Here are some points, each followed by its number:
[ 31  30  46 -49 -19   9 -48  46 -31 -10  34  23  -3 -37] 0
[ 33  34  36  10  23 -31 -37 -24  51   2  -5  28  24  29] 1
[  7  35  37  21 -35  -8 -37 -21  37  20  51  35  22 -52] 2
[-36  21 -50  50  37  50  49 -50   8  -9 -50   6  51  49] 3
[-34  47 -50  36 -31   4  49  -9  -5  32 -48   6 -42  35] 4
[ -3  33  10 -24  45   8  15  -8  25 -21 -31  46   6   3] 5
[-19 -35  33 -35 -48  20 -45   5  19  45  37   7 -49 -48] 6
[-51  -8  -6  -8  37  21  -9 -50  22 -38  51 -37  36   5] 7
[ -7   6 -21  21  51 -22  35  51 -36 -23 -22  -8 -50  -9] 8
[-22   6 -21   6 -50  50  35  -7  51  35  22 -51  51   5] 9
[-36  21  51 -51 -21   7 -52  -7  -7  49  36  35   7 -52] 10
[-36  35 -21  21   8  -8  49  36 -21 -23   7 -23 -36  20] 11
[ 19 -47 -44  42  38  19  48  22 -49 -39 -32 -23 -32  33] 12
[ 21  -8 -35  50   8 -37  49   7 -36 -38 -22  -8 -36  49] 13
[ -7  35   8 -23  51   7  20  -7  22 -23 -36  50   7   5] 14
[  5 -43  50 -45   7  34 -51  19 -44 -24 -32   7 -35  31] 15
[-36 -23 -50  21  23  21  49 -36 -21 -23  -7   6 -36  49] 16
[ 43 -33 -18   8 -17 -44  31  18  43   8  46   9  18   7] 17
[ 37   6 -34 -18  47 -50   8  29  38 -50  21 -36  -3  33] 18
[-36   6 -35  -8 -50  21  20  51 -21  35  51  -8 -50  34] 19
[-22  -8 -50  35 -35  -8  20   7  51   6   7  35  22  -9] 20
[ -7  21  -6  21  -6  50  -9 -36  37  35  22  50  22   5] 21
[-51   7  -6 -20 -23  37  -9 -20   3  23 -10 -21  16  28] 22
[-24 -43 -15  35 -50  -4  28 -46   5  48 -42  47  31  22] 23
[-42  23 -29  -3 -41  41 -10 -50 -28  41 -11 -37  -8 -21] 24
[ 48  47  51 -50  -6 -10 -52  11 -45 -23  -8  47 -18 -52] 25
[ -7  21  -6   6 -35  -8  20  36  22  20  -7  21 -36  20] 26
[ 50  50  37 -23  37 -51  49 -36 -21 -38 -36 -37  36 -38] 27
[ 36   6   8  21  23 -22  20   7  51 -52  -7  50   7  20] 28
[ -7 -51 -35  35 -35  50  20   7  37   6  51 -37  -7   5] 29
[ -5 -31   9 -50  -3 -12   2 -23  47  29 -29 -12  24 -48] 30
[-36  35 -35  21 -50  -8  49 -50 -36  49 -50 -51  -7   5] 31
[  7   6  51 -51 -21  -8 -52  36 -50   6  22  -8 -21 -38] 32
[-17  33  33 -37  -5  17 -36  -8  51  19   9 -36 -19  28] 33
[ 11   6 -22  22  37  -9   7  36 -15 -39 -18  41 -44  43] 34
[ 31  48  48 -48  33  21 -48  10 -30 -50  46  35 -33 -51] 35
[ 50 -51  22 -51  51 -51 -37  51  37 -52 -50  35  51 -52] 36
[ 42  48  44 -50  -6  -3 -46   9 -48 -23  -6  50 -23 -44] 37
[ 29  -8   7 -20  30 -18  22 -50 -31   8  22 -32  11 -33] 38
[-17 -38 -45  45  24 -12  43  47 -48   1 -47  44 -48  41] 39
[  7  -8 -50  50   8  -8  49  22 -21  -9 -50 -23 -50  49] 40
[-16  18  34 -50 -15  28 -33   5 -36  29  37  17 -24 -49] 41
[-51  50   8 -51 -50  35  20  36 -50  49 -36  21   7 -52] 42
[ 37  21  36 -32  36 -51 -36 -50 -15 -38   7 -38  38 -38] 43
[ 50 -51   8  35 -21 -37  35 -50   8  20 -50 -37  51  34] 44
[-34  34  18  28  -6  -9  -6  34  38  -9 -36  10   7   0] 45
[-22  50 -50   6  51 -22  35  -7  37  49   7 -37  51  -9] 46
[ -4  19 -44  46   9 -22  42 -35   5   4 -20   4  50  41] 47
[ 36   6 -35 -23  51 -51   6  36  37 -52  22 -37  -7  34] 48
[-42  28 -22 -18 -29  43  -7 -36 -33  33  18  -7 -15  33] 49
[-36  -8  22  35 -21   7   6  51  22  -9  36 -23  -7   5] 50
[-29 -38 -45  20 -17  29  43   6  33   1  10  16 -29  34] 51
[ 50  35  37   6  51 -22 -37 -21  37 -52  22 -51  -7 -24] 52
[-36 -51 -50  -8   8  35  49  51   8 -23 -36  21 -50   5] 53
[ 21 -37  37  -8 -35 -51 -37 -50  37   6  51 -37  36  34] 54
[ 36 -23   8 -23   8 -51   6 -21  37 -38  36   6  51  34] 55
[-36 -51 -50  50 -35   7  49  51   8  49 -50   6   7  20] 56
[-23 -37 -28  47  18  -7  18  -6  -9  48 -32  19 -24  28] 57
[ 50  21  -6   6  51 -51   6 -36  51 -38  36 -37  51   5] 58
[-50  36 -17  47 -35  35  -9 -19  19  31   9  47  -9  -5] 59
[ 18 -38  45 -44  43  -8 -45  29 -19 -30 -50  -3 -30 -33] 60
[-22  -8 -21  50 -50  21  35 -50  -7  35  -7 -37   7  20] 61
New points follow, each followed by the number of its nearest point above by angle.
[ 43  36  36   3  47 -19 -36 -23  33 -51  23 -45 -11 -25] 52
[-36  35  22  -8 -35   7  -9  51   8  49  51  -8 -36  -9] 19
[ 36  21  37 -37  37 -51 -37 -50 -21 -38   7 -37  36 -38] 43
[-38  35 -21  17   5  -3  44  30 -22 -18   9 -21 -35  21] 11
[ 21 -32  37 -12 -29 -49 -36 -43  37   4  43 -30  33  27] 54
[-36  -8  -6 -37 -50  21  20 -36 -36  35  -7 -37 -50 -38] 24
[-22  35 -50   6 -21   7  35  36  22  49  -7  50  51 -38] 20
[  7 -51  37 -51  -6  35 -23  51  51 -23 -36  35  22 -52] 36
[  7   6 -21  21  37  -8   6  36 -21 -38 -22  50 -50  49] 34
[  8 -30  37 -38  25 -37 -52  33 -33 -52 -34   7 -49 -46] 60
[ 21  50 -21  50 -50   7   6 -50  51  35  51 -51  51  20] 9
[-35  33 -23  20   7  -9  49  29 -21 -23   6 -25 -30  21] 11
[-22 -37 -50  50  23  -8  49  51 -50   6 -50  50 -50  49] 39
[  7  10  51 -50 -16  -9 -51  36 -46   2  23  -9 -23 -38] 32
[ 36  50  51 -51  37  21 -52   7 -36 -52  51  35 -36 -52] 35
[ 21 -51 -35  21  51 -37   6  51 -50   6  22  -8 -36 -24] 8
[  7 -23 -35  35  51  21   6 -50  22   6 -50 -23  36   5] 3
[-51  21 -35   6 -35  50  20 -50 -36  49   7 -37  51 -24] 24
[-36  21  -6 -23  37  -8   6  51 -50 -52   7  50 -36  49] 34
[ -7  -8  -6 -37 -35  35  20 -50  37  35 -36 -23  51 -52] 30
[-36 -51 -21  -8  23  -8  35  36  22  -9 -22  35 -50  34] 53
[  7 -51  51 -23  37   7 -37  36 -21 -38 -50   6 -50 -52] 60
[-36  50 -50  50 -21   7  49  36   8  35 -36 -23  -7  49] 4
[ 36  35  37   6  23 -37 -37 -21  51   6  -7  35  22  34] 1
[  6   7 -17  17  36  -5   3  31 -15 -34 -23  41 -47  47] 34
[-24  -6  -3 -24 -23   8  17  30  31  -4  33 -48  34 -25] 9
[ 24 -37  31  -9 -28 -51 -30 -50  38   2  45 -37  36  27] 54
[  9 -20 -30  32  45  16   2 -42  23   7 -44 -21  30   0] 3
[ 29  45 -34  18  -5 -43  31 -11  21  -8  -4  36 -19 -10] 28
[ -7   4 -22  18  44 -22  34  45 -28 -18 -16 -12 -43  -8] 8
[-22  -3 -18  48 -45  22  31 -49  -7  30  -6 -33   6  20] 61
[-31 -36 -50  20 -21  33  49   9  35   8   5  15 -35  33] 51
[-36  30 -35  16 -48  -4  47 -50 -31  47 -47 -47  -6   7] 31
[ 36  -8 -35  50  37 -22   6 -36 -21  20  22 -23  22 -24] 38
[ 50 -37 -21   6 -21 -51  35  22  51   6  51   6  22   5] 17
[-22  21  37 -51 -21  35 -37   7 -36  35  36  21 -21 -52] 41
[-22  -8  -6 -23 -21   7  20  36  37  -9  36 -51  36 -24] 9
[-22  -5 -17  48 -47  19  30 -46  -9  33  -6 -32   6  19] 61
[  6  -7  -6  -6 -36   9  35 -15 -22   9  51  22 -31   4] 19
[ 36   6  37  21  -6 -22 -52  36  22   6  -7  35 -36  49] 1
[-46 -37  25 -25 -45  17  14  21  -7  30 -37  10  21 -13] 42
[-17  33 -15  28  24  41  14  11  29 -34  37  -9 -24  17] 11
[-16 -11  38 -12  11  23  28 -31 -49  18  18  50 -49 -22] 41
[ 35   6  25   6  21 -24 -36 -23 -16  -9  -7 -21  34 -36] 43
[ 29  33  46  36 -23 -43 -47 -32  51  23  47 -31  22 -32] 2
[ -9  19 -48  45   5 -21  48 -31   4   7 -18   5  45  44] 47
[ 36   5 -18 -23  37  -9  20 -11  44 -21  35 -37  47 -12] 58
[ 36   6  -6 -37  -6  50  20 -36   8   6 -22  -8   7 -38] 30
[ -7 -51 -21  -8  37  35   6  -7  51 -23 -50  50 -36   5] 53
[ 15 -43 -30 -10 -22 -44  42  -6  -5  20 -42 -11  48  28] 44
[-51   6  -6  50 -35  35  20  -7 -36  35  22 -23  22  34] 61
[-22  21 -35  21 -21 -22   6 -50   8   6  22 -23  51  49] 47
[-23 -30 -29  44  24  -5  14  -7  -2  43 -31  22 -23  31] 57
[-19 -51 -23  34 -41 -10  35 -44   3  44 -49  41  33  17] 23
[ 21 -51 -35  -8 -21 -51  49  -7  -7  20 -50  -8  51  34] 44
[-51  -8   8  21 -35  50   6  51 -50  20   7 -37 -50   5] 19
[  9 -47  48 -43  11  32 -46  24 -44 -21 -35   6 -35  34] 15
[-21  29  20  30 -16  -9 -21   9 -32  14   4  23  -8   7] 59
[ 50  35   8  35  37 -51 -23 -50  51 -38   7 -51  51  49] 58
[ 32  -8   8 -18  38 -19  20 -42 -30   9  24 -31  11 -31] 38
[ 21 -37 -35  35  23  50  35  22  -7 -38  22 -23 -50  49] 12
[  7  50  51 -38  36 -25 -37  37  -5 -39  30 -18 -36 -39] 35
[ -9  16 -48  50   9 -21  47 -34   7   9 -23   7  45  47] 47
[-36  -8 -21 -23 -35  50  -9  -7 -36  35  -7 -23 -50 -24] 24
[-36 -23  37 -37  -6  21 -37 -21  37  20  36 -23   7  34] 33
[-47  47   7 -45 -41  31  18  31 -46  47 -31  17  11 -48] 42
[  7 -51  51 -51   8  35 -52  22 -50 -23 -36   6 -36  34] 15
[  7  21  51 -51 -35 -37 -52 -50  -7  49  -7  21  36 -52] 10
[ 15 -37  45 -44  44  -4 -43  36 -22 -33 -46  -5 -37 -31] 60
[-51  21 -35  50 -35  35  -9  51   8  20  22 -37 -50  49] 19
[ 21  35   8   6  51  35   6 -50 -50  20  36 -37  22 -24] 38
[  8 -44   4  48  35 -30 -18  34  23 -46 -47  10 -23  46] 34
[-45 -12 -22  -6  12  46  -9 -46  11   3  33  42   7 -20] 21
[-19 -37 -47  48  23 -10  48  43 -43   8 -42  50 -44  45] 39
[  9 -47  48 -21  33   2 -34  30 -21 -36 -46   1 -49 -50] 60
[ 21 -51 -50  50  37  21  49  22 -50 -38 -36 -23 -36  34] 12
[-48 -37 -30 -24 -50  37  30  18 -36  49  46  33 -31  -9] 19
[-4 -9  6 34 49 22 20 43 29 41 49 35 50 49] 21
[ 35   1  -2 -35  -5  50  15 -37   8   4 -20 -11  10 -38] 30
[-17  31  38 -38  -4  17 -39 -11  47  18   7 -32 -15  34] 33
[ 33 -17   7 -18   8 -45   5 -15  29 -36  36   9  46  34] 55
[  6  50 -32   3  47   3   3   5 -44 -50  33  35 -29 -24] 35
[ 36  35  51 -51 -21   7 -52  51 -36  -9  36  21  -7 -38] 0
[-51 -37 -35 -23 -50  35  35  22 -36  49  51  35 -36  -9] 19
[ 48  -9  36 -35  32 -21   3  36 -46 -44 -32  -6 -43 -44] 60
[-22  -8  37  -8   8  21  35 -36 -50  20  22  50 -50 -24] 41
[-24  -3  38 -51 -10  47 -52  -5  46  21  16  18  33 -13] 10
[ -5   9 -10  17 -42  28  32  45 -28  42  51  30  23 -10] 19
[ 30  42  46 -43  36  23 -48  10 -37 -46  42  28 -37 -45] 35
[ 21   6   8  50  37 -37 -23   7  37  49   7  21  -7  34] 1
[ -7 -37  51 -51  37 -22 -52  -7 -50 -52 -50  50   7 -52] 60
[-33  17 -47  45  33  47  48 -48  11  -9 -43   9  48  43] 3
[ 30  10  -2 -38  -7  49  14 -29   9   6 -24  -6  10 -39] 30
[ 44 -38 -20  -3  47   4   7  48   5 -21  29  44 -21   8] 34
[-36 -37 -50  21 -21  35  49   7  37   6   7  21 -36  34] 51
[ 36  -8 -50  21  23  21  49  51 -21 -52 -22 -37  22  20] 12
[ 48  42  31  47  48 -43 -21 -50  50 -48 -47 -37 -18   7] 52
[ 50  21  51 -51  -6 -51 -52 -36  -7  -9  22  -8  36 -38] 43
[ 47 -23 -50  35 -46  44  48 -31 -37  44  34 -32  48  46] 61
[ 36  50 -35  21  -6 -51  35  -7  22  -9  -7  35 -21  -9] 28
[-36  35  22  35  -6  -8  -9  36  37  -9 -36   6   7   5] 45
[ 36 -51  37 -23  51 -37 -52  36  22 -52  51  -8  36 -38] 36
[ 43  17  51 -50  -5 -48 -52 -30  -9 -10  18  -8  29 -36] 43
[ 21  47  -4  16   7 -34   2   6 -19 -22 -18  15  17   2] 27
[ 32  22  31 -33  36 -50 -34 -42 -19 -38   7 -35  33 -31] 43
[-33 -21 -35 -33 -34  29  18 -47  21  19 -10   3  11  22] 22
[  7 -51   8  50  37 -37 -23  36  22 -52 -50   6 -21  49] 34
[-17  41 -48   6  49 -24  34  -6  31  41   2 -33  46 -10] 46
[-42   1  -3  44 -30  28  15 -11 -32  29  22 -17  22  31] 61
[ -9  23  -2  16  -3  43 -12 -29  38  27  17  48  18   3] 21
[ 29  -5 -34  50  31 -18   5 -35 -18  21  21 -17  19 -22] 38
